Each cloud below is a set of points, in no order, taken from a shape made of curves that can fork, meet and close up, bent smoothly into 6 dimensions.
After each cloud, say how many separate pieces and how many holes its shape has (a theta shape has two holes).
In the rows, 128 means zero.

povoz:
[[137 166 114 130  99 167]
 [141 165 122 130 101 165]
 [126 166  99 130 106 165]
 [144 164 133 131 113 160]
 [105  98 141 100 109  89]
 [122  86 169  93  77  96]
 [135 164 137 135 147 141]
 [124 106 164 104 106 101]
 [111  92 151  96  95  91]
 [111  99 140  96  97 110]
 [109  98 138  96 103 106]
 [117 164  91 132 118 160]
 [108  94 146  98 102  89]
 [ 99 155  98 148 191 118]
 [125 108 163 104 102 103]
 [106 159  84 135 137 152]
 [120 103 148  99  90 113]
 [111 161 111 145 182 121]
 [121 103 167 102 114  96]
 [143 164 124 130 101 165]
 [125 166 128 140 164 130]
 [119 165 120 143 173 125]
 [119  99 169 100 116  91]
 [135 166 110 130  99 168]
 [123 105 151 101  89 113]
 [120  91 173  97 104  90]
 [123 165 125 142 168 127]
 [119  86 165  93  78  96]
 [107  99 136  96 106 104]
 [ 94 152  81 143 172 133]
 [144 164 135 131 117 157]
 [115  89 158  95  85  94]
 [113  90 155  96  89  93]
 [104 157 104 147 188 119]
 [124 107 154 103  90 112]
 [122  89 174  96  93  92]
 [118  88 163  94  80  95]
 [117 102 145  98  92 113]
 [126 109 159 105  94 109]
 [126 108 161 104  98 106]
 [ 94 150  81 145 176 131]
 [144 164 136 131 120 156]
 [ 98 153  81 140 158 142]
 [112 162  88 133 126 157]
 [ 94 150  87 148 190 122]
 [139 164 137 134 138 145]
 [106  99 135  97 109 101]
 [142 163 138 132 130 151]
 [126 108 157 104  92 110]
 [123 165  96 131 109 164]
 [137 165 138 135 143 144]
 [ 94 150  90 148 192 120]
 [108 160 108 146 185 119]
 [140 166 119 130  99 167]
 [110 160  86 133 131 156]
 [ 98 152  94 149 192 118]
 [113 162 114 145 181 121]
 [130 165 133 137 157 134]
 [ 96 152  81 141 165 137]
 [119  97 171 100 115  89]
 [ 95 152  92 149 192 119]
 [143 164 128 130 105 163]
 [107  96 144  99 105  89]
 [105 158  83 136 142 149]
 [122  88 174  95  90  93]
 [101 156  82 137 150 146]
 [ 92 150  85 147 184 125]
 [114 100 143  96  96 111]
 [120  90 174  96  99  91]
 [128 165 130 139 161 132]
 [122 105 165 103 109  98]
 [122  87 170  93  78  96]
 [131 167 104 130 101 167]
 [ 93 149  85 147 186 123]
 [123  87 173  94  84  94]
 [101 156 101 148 190 118]
 [133 167 108 131 100 167]
 [120  95 172  98 109  89]
 [104  98 138 100 113  89]
 [143 164 138 132 125 154]
 [132 165 134 137 154 137]
 [140 164 138 133 135 148]
 [118  96 171  99 113  89]
 [144 163 130 130 108 162]
 [103  99 136 100 115  92]
 [104  99 135  99 115  93]
 [104  99 135  99 112  97]
 [120 100 168 101 115  93]
 [ 93 150  82 146 181 128]
 [123  87 173  93  81  95]
 [116 164 118 144 176 123]
 [121 165  94 131 113 162]]
pieces  2
holes  2

Pefi:
[[131 112 129 127 128 152]
 [120 106 127 103 148 162]
 [154 138 122 186  89 120]
 [114  97 122 104 146 164]
 [143 125 107 184  91 116]
 [142 122 119 163 103 124]
 [123 109 129 105 148 161]
 [144 124 122 162 103 126]
 [115 100 123 104 147 163]
 [140 122 105 181  93 115]
 [150 129 130 168  99 130]
 [121  94 117 140 117 156]
 [107  85 114 112 139 167]
 [146 125 127 164 102 129]
 [110  83 114 124 129 166]
 [118 103 126 103 149 162]
 [107  85 114 110 140 167]
 [147 130 111 187  89 116]
 [154 134 129 176  94 127]
 [118  89 116 136 121 159]
 [130 114 131 119 136 154]
 [123 110 130 106 146 159]
 [112  84 115 129 125 164]
 [107  82 113 117 134 167]
 [154 133 129 175  94 127]
 [127 113 132 110 142 157]
 [131 107 124 140 117 148]
 [149 134 115 188  88 117]
 [139 121 104 178  95 114]
 [126  99 119 144 115 151]
 [106  82 113 116 137 167]
 [137 119 103 172  98 112]
 [152 137 118 187  88 118]
 [151 130 130 169  98 130]
 [140 121 104 180  95 113]
 [107  83 113 113 138 167]
 [126 111 131 108 145 159]
 [112  95 119 106 145 164]
 [130 113 131 124 131 153]
 [130 106 122 142 116 147]
 [137 119 104 172 100 112]
 [109  90 116 107 143 166]
 [137 119 104 174  98 113]
 [129 113 132 112 140 156]
 [140 121 114 164 103 120]
 [129 113 132 116 137 155]
 [149 127 129 165 100 130]
 [143 122 118 163 103 124]
 [131 109 125 137 120 148]
 [138 120 103 176  96 113]
 [150 136 116 187  88 117]
 [129 103 121 144 114 149]
 [111  92 117 106 145 165]
 [131 109 127 135 123 149]
 [109  88 115 109 142 166]
 [130 104 121 143 115 148]
 [110  83 115 126 128 166]
 [144 128 110 185  90 116]
 [107  81 113 119 134 167]
 [108  81 113 122 132 167]
 [115  87 116 133 122 162]
 [124  96 118 143 115 154]
 [153 137 119 187  89 118]
 [120  91 117 139 118 157]
 [139 120 110 166 102 116]
 [148 132 113 188  88 116]
 [140 121 112 165 103 118]
 [142 125 107 183  91 115]
 [138 119 109 168 101 115]
 [123  94 118 142 116 153]
 [137 119 105 170 100 112]
 [138 120 106 168 101 114]
 [146 125 125 163 102 128]
 [127 102 120 143 115 150]
 [152 132 131 172  97 129]
 [155 137 126 182  90 122]
 [155 136 127 181  91 124]
 [154 137 124 184  89 121]
 [113  85 115 130 125 164]
 [131 111 128 130 126 151]]
pieces  2
holes  2

viked, 77 rows:
[[124 128 180 124 178 128]
 [128 111 154 108 133 145]
 [133 109 157 106 129 147]
 [129 136 185 121 171 130]
 [107 121 156 135 181 120]
 [114 121 172 128 181 125]
 [130 109 134 105 113 150]
 [140 119 147 102 111 156]
 [140 116 151 102 114 155]
 [106 121 151 137 180 119]
 [140 118 148 101 111 155]
 [133 104 130 103 103 155]
 [129 115 142 106 121 147]
 [110 120 162 133 182 123]
 [131 109 157 107 131 146]
 [134 138 191 118 166 130]
 [104 121 149 138 179 117]
 [133 138 189 119 169 131]
 [141 117 150 102 112 156]
 [131 107 133 104 108 152]
 [139 101 125  99  87 164]
 [138 101 125 100  89 162]
 [128 115 148 109 130 144]
 [106 121 155 135 180 120]
 [136 138 194 116 164 130]
 [126 133 183 122 175 129]
 [128 135 185 122 173 130]
 [127 113 150 109 132 145]
 [107 120 159 133 181 121]
 [103 121 144 140 178 116]
 [135 102 127 102  95 159]
 [129 109 136 106 114 150]
 [101 118 135 143 176 112]
 [103 121 142 140 178 115]
 [134 139 193 117 165 130]
 [118 124 176 126 180 126]
 [138 136 197 114 162 131]
 [130 137 187 121 171 130]
 [117 123 174 126 181 127]
 [129 111 137 106 116 148]
 [128 112 152 108 132 144]
 [130 109 134 105 111 151]
 [130 109 155 108 134 145]
 [134 103 129 102 101 156]
 [142 102 123  98  81 168]
 [136 101 126 101  92 161]
 [130 117 143 106 120 148]
 [139 115 154 102 117 153]
 [129 116 145 108 124 146]
 [131 138 188 120 169 130]
 [134 102 128 102  99 158]
 [102 120 139 141 177 114]
 [104 122 145 139 179 116]
 [139 118 145 103 112 155]
 [113 120 170 129 181 125]
 [130 109 157 107 133 145]
 [135 101 126 101  93 160]
 [137 137 196 116 163 131]
 [132 107 132 104 106 152]
 [138 113 156 103 121 152]
 [135 110 157 105 125 150]
 [100 119 137 142 176 113]
 [136 118 144 104 113 154]
 [133 117 143 104 117 150]
 [112 120 167 130 182 124]
 [134 117 143 104 115 152]
 [127 115 147 108 126 145]
 [120 125 177 126 178 128]
 [129 116 144 107 123 146]
 [132 117 143 106 118 149]
 [129 112 140 106 118 147]
 [111 119 165 131 181 123]
 [123 130 181 123 176 129]
 [136 111 156 105 123 151]
 [129 112 139 105 118 147]
 [140 102 124  98  83 165]
 [132 106 131 103 105 153]]
pieces  2
holes  1

kapub, 92 rows:
[[ 89 144 200 173 112 139]
 [ 80 129 193 167 112 137]
 [152 124  75 109 151 140]
 [146 111  66 100 149 137]
 [111  93 125 118 122 127]
 [136 105  95 109 141 134]
 [109  94 130 120 120 127]
 [143 113  86 109 146 137]
 [ 81 129 199 163  98 131]
 [130 100 101 110 138 132]
 [141 108  62 101 152 138]
 [125  96 106 111 134 131]
 [141 111  89 109 144 136]
 [ 94 127 182 154 100 130]
 [ 82 133 207 167  96 130]
 [139 109  90 109 143 135]
 [ 97 152 211 172  95 134]
 [123  95 108 111 133 130]
 [ 82 134 195 171 116 138]
 [139 107  61 101 154 139]
 [ 93 133 189 158  98 131]
 [ 81 130 202 165  98 130]
 [ 99 108 158 138 108 128]
 [150 126  76 113 154 143]
 [112  93 123 116 124 127]
 [ 99 154 207 173 101 136]
 [ 94 136 193 160  98 131]
 [134 104  96 110 140 134]
 [148 126  76 114 156 143]
 [140 122  74 115 160 145]
 [102 100 145 129 113 127]
 [133 106  61 104 158 141]
 [149 119  80 109 149 139]
 [151 119  73 105 149 138]
 [ 80 129 193 166 110 135]
 [ 85 138 210 168  95 131]
 [ 94 147 209 169  95 132]
 [ 81 127 194 163 104 133]
 [132 115  71 114 163 145]
 [ 90 145 212 170  95 132]
 [ 87 142 212 169  95 131]
 [ 85 140 197 172 115 140]
 [ 81 128 198 162  99 131]
 [ 93 142 203 167  96 132]
 [137 119  73 115 162 145]
 [119  93 113 113 130 128]
 [ 93 140 199 165  96 132]
 [151 126  76 111 153 142]
 [152 122  74 107 150 140]
 [ 83 137 196 172 115 139]
 [ 94 130 186 156  99 131]
 [ 95 121 174 148 102 129]
 [131 106  62 106 160 142]
 [127  98 104 110 136 131]
 [ 94 125 179 152 101 130]
 [150 122  77 109 150 140]
 [ 91 147 201 174 110 139]
 [103  98 141 126 115 127]
 [148 113  68 102 149 137]
 [146 117  83 109 147 138]
 [116  93 117 114 127 128]
 [ 95 118 171 146 103 129]
 [144 109  64 100 151 137]
 [ 83 135 208 167  96 131]
 [150 117  72 104 148 137]
 [107  95 132 121 119 127]
 [130 107  64 108 161 143]
 [101 103 150 132 111 127]
 [ 97 153 205 174 103 138]
 [ 97 115 167 143 105 129]
 [121  94 111 112 131 129]
 [ 82 128 195 162 102 132]
 [ 81 131 204 165  97 130]
 [ 81 128 193 164 107 134]
 [132 102  98 109 139 133]
 [114  93 120 115 126 128]
 [130 109  67 111 163 144]
 [ 98 112 163 141 106 128]
 [144 114  85 109 146 137]
 [136 106  61 103 155 139]
 [ 93 138 196 163  97 131]
 [129 107  65 110 162 143]
 [100 105 153 134 110 128]
 [ 80 132 194 168 115 138]
 [ 98 153 211 172  96 134]
 [132 113  70 114 163 144]
 [144 125  75 115 159 144]
 [105  97 137 124 117 127]
 [ 95 152 204 173 105 138]
 [ 99 155 209 173  98 136]
 [ 94 149 212 171  95 132]
 [ 94 145 205 168  96 133]]
pieces  1
holes  2

Bol:
[[129  78 107 149 152 128]
 [104 149 146 160 113 180]
 [126 108 122 129 151 107]
 [122  82 102 166 145 151]
 [119 100 110 170 135 170]
 [127  75 102 155 151 132]
 [105 154 163 148 123 160]
 [ 99 117  92 163 135 136]
 [107 149 135 166 106 195]
 [126 159 177 106 139 113]
 [133  90 121 138 151 125]
 [121  86 104 167 143 156]
 [132 101 128 133 150 120]
 [124 109 116 128 151 102]
 [129 106 126 130 150 112]
 [104 149 143 162 111 184]
 [111 150 131 168 100 206]
 [128 108 124 129 151 109]
 [120  94 108 169 138 165]
 [131 142 136  74 156  46]
 [131 144 140  74 155  49]
 [131 104 129 131 150 117]
 [108 150 134 167 103 200]
 [104 153 160 150 122 163]
 [102 111  82 148 143 105]
 [115 110 111 170 130 175]
 [100 112  84 153 141 112]
 [105 109  83 141 146  97]
 [114 108  94 132 150  93]
 [105 149 138 165 108 191]
 [124 159 177 111 137 118]
 [103 151 155 154 119 169]
 [118 158 177 123 134 132]
 [105 154 164 146 124 158]
 [132 149 150  79 151  59]
 [105 118 104 170 129 162]
 [ 99 114  86 157 138 121]
 [124  77 100 161 149 141]
 [133 153 158  83 149  70]
 [121 159 178 117 135 126]
 [131 141 134  73 157  45]
 [104 152 158 152 121 165]
 [133 155 164  87 146  81]
 [128  76 104 153 152 131]
 [110 116 108 170 128 171]
 [133 150 152  79 151  62]
 [131 158 173  96 142  98]
 [117 107 111 170 131 174]
 [120 109 106 129 150  98]
 [133 153 160  84 148  74]
 [123  79 101 164 147 146]
 [132 146 143  75 154  52]
 [108 108  85 137 148  94]
 [103 150 149 159 115 177]
 [129 158 175 101 141 105]
 [103 109  81 145 144 100]
 [111 107  89 134 149  93]
 [113 113 110 171 129 174]
 [102 118 100 168 131 153]
 [132 147 145  76 153  53]
 [105 149 140 163 109 188]
 [131  80 111 146 152 127]
 [120  91 107 169 140 162]
 [132  87 119 140 151 125]
 [132  99 128 133 151 121]
 [104 152 157 153 120 167]
 [107 117 105 170 129 166]
 [110 156 172 136 129 147]
 [132 156 169  91 144  89]
 [132  83 115 143 151 127]
 [108 155 169 140 127 151]
 [ 99 116  90 161 136 130]
 [118 103 111 170 134 172]
 [116 108  99 130 150  95]
 [101 117  96 165 133 144]
 [126  75 100 159 150 137]
 [103 151 153 156 118 172]
 [115 158 175 127 132 137]
 [103 151 151 157 116 174]
 [131 143 138  74 156  47]
 [107 155 167 143 126 154]
 [112 157 173 133 130 143]
 [133  95 126 135 151 123]
 [122 109 112 128 151 100]]
pieces  2
holes  1

ziten:
[[131 130 141 121 101 107]
 [100 136 162 121  94 170]
 [130 134 142 148 113 134]
 [110 132 157 107  86 135]
 [191 123  89 143 154  28]
 [169 127 105 141 164  79]
 [ 86 139 153 110 137 205]
 [179 125  99 142 161  58]
 [143 131 120 133 164 126]
 [112 132 153 110  99 141]
 [104 135 159 114  98 161]
 [135 132 124 131 161 138]
 [149 130 117 135 165 116]
 [129 133 127 128 159 147]
 [177 126 101 142 162  62]
 [111 131 155 107  88 133]
 [101 135 164 119  84 160]
 [142 124 130 106 108  78]
 [ 83 140 155 108 135 209]
 [128 134 143 140 108 132]
 [183 125  96 143 159  49]
 [114 132 153 109  95 133]
 [134 128 138 114 100  96]
 [156 129 113 138 166 104]
 [138 125 134 109 102  85]
 [137 126 135 110 102  87]
 [129 132 142 129 103 120]
 [128 133 143 137 107 129]
 [ 94 138 148 114 141 196]
 [103 137 143 118 146 184]
 [154 130 114 137 165 107]
 [100 136 164 123  88 168]
 [113 131 153 108  93 132]
 [120 134 133 125 154 161]
 [180 125  98 143 161  55]
 [113 132 152 109  97 137]
 [145 122 127 105 112  73]
 [116 135 135 124 153 167]
 [140 131 122 132 163 130]
 [109 136 139 121 150 176]
 [106 136 140 120 149 180]
 [140 124 132 107 106  81]
 [114 135 136 123 152 170]
 [104 134 162 113  82 149]
 [103 134 163 116  83 154]
 [101 136 164 121  86 164]
 [149 120 124 102 115  65]
 [166 128 107 141 165  85]
 [189 123  91 143 156  33]
 [110 133 154 110 100 145]
 [113 131 154 108  91 132]
 [144 123 129 105 110  75]
 [130 131 141 124 102 113]
 [ 90 139 150 112 140 201]
 [187 124  93 143 157  38]
 [131 133 126 129 160 144]
 [ 79 140 157 107 133 213]
 [ 77 141 158 105 132 216]
 [127 133 129 128 158 151]
 [138 132 123 131 162 134]
 [128 134 143 143 110 133]
 [ 96 138 146 115 143 193]
 [122 134 132 126 156 158]
 [162 129 110 139 166  94]
 [159 129 111 139 166  99]
 [129 134 142 145 111 134]
 [147 121 125 104 114  68]
 [100 136 164 123  90 170]
 [132 129 139 117 100 101]
 [108 133 155 111 100 149]
 [139 124 133 108 104  83]
 [101 135 161 119  95 168]
 [100 136 163 123  92 171]
 [192 122  88 143 153  24]
 [163 128 109 140 165  91]
 [174 126 103 142 163  69]
 [146 130 118 134 164 120]
 [102 135 160 116  97 164]
 [106 133 160 111  83 145]
 [128 133 143 133 105 125]
 [168 127 106 141 165  81]
 [100 137 145 117 145 188]
 [106 134 157 113  99 155]
 [185 124  94 143 158  42]
 [152 130 115 136 165 112]
 [136 126 136 111 101  90]
 [ 73 141 161 103 130 220]
 [108 132 158 108  84 138]
 [172 127 104 142 163  73]]
pieces  3
holes  1
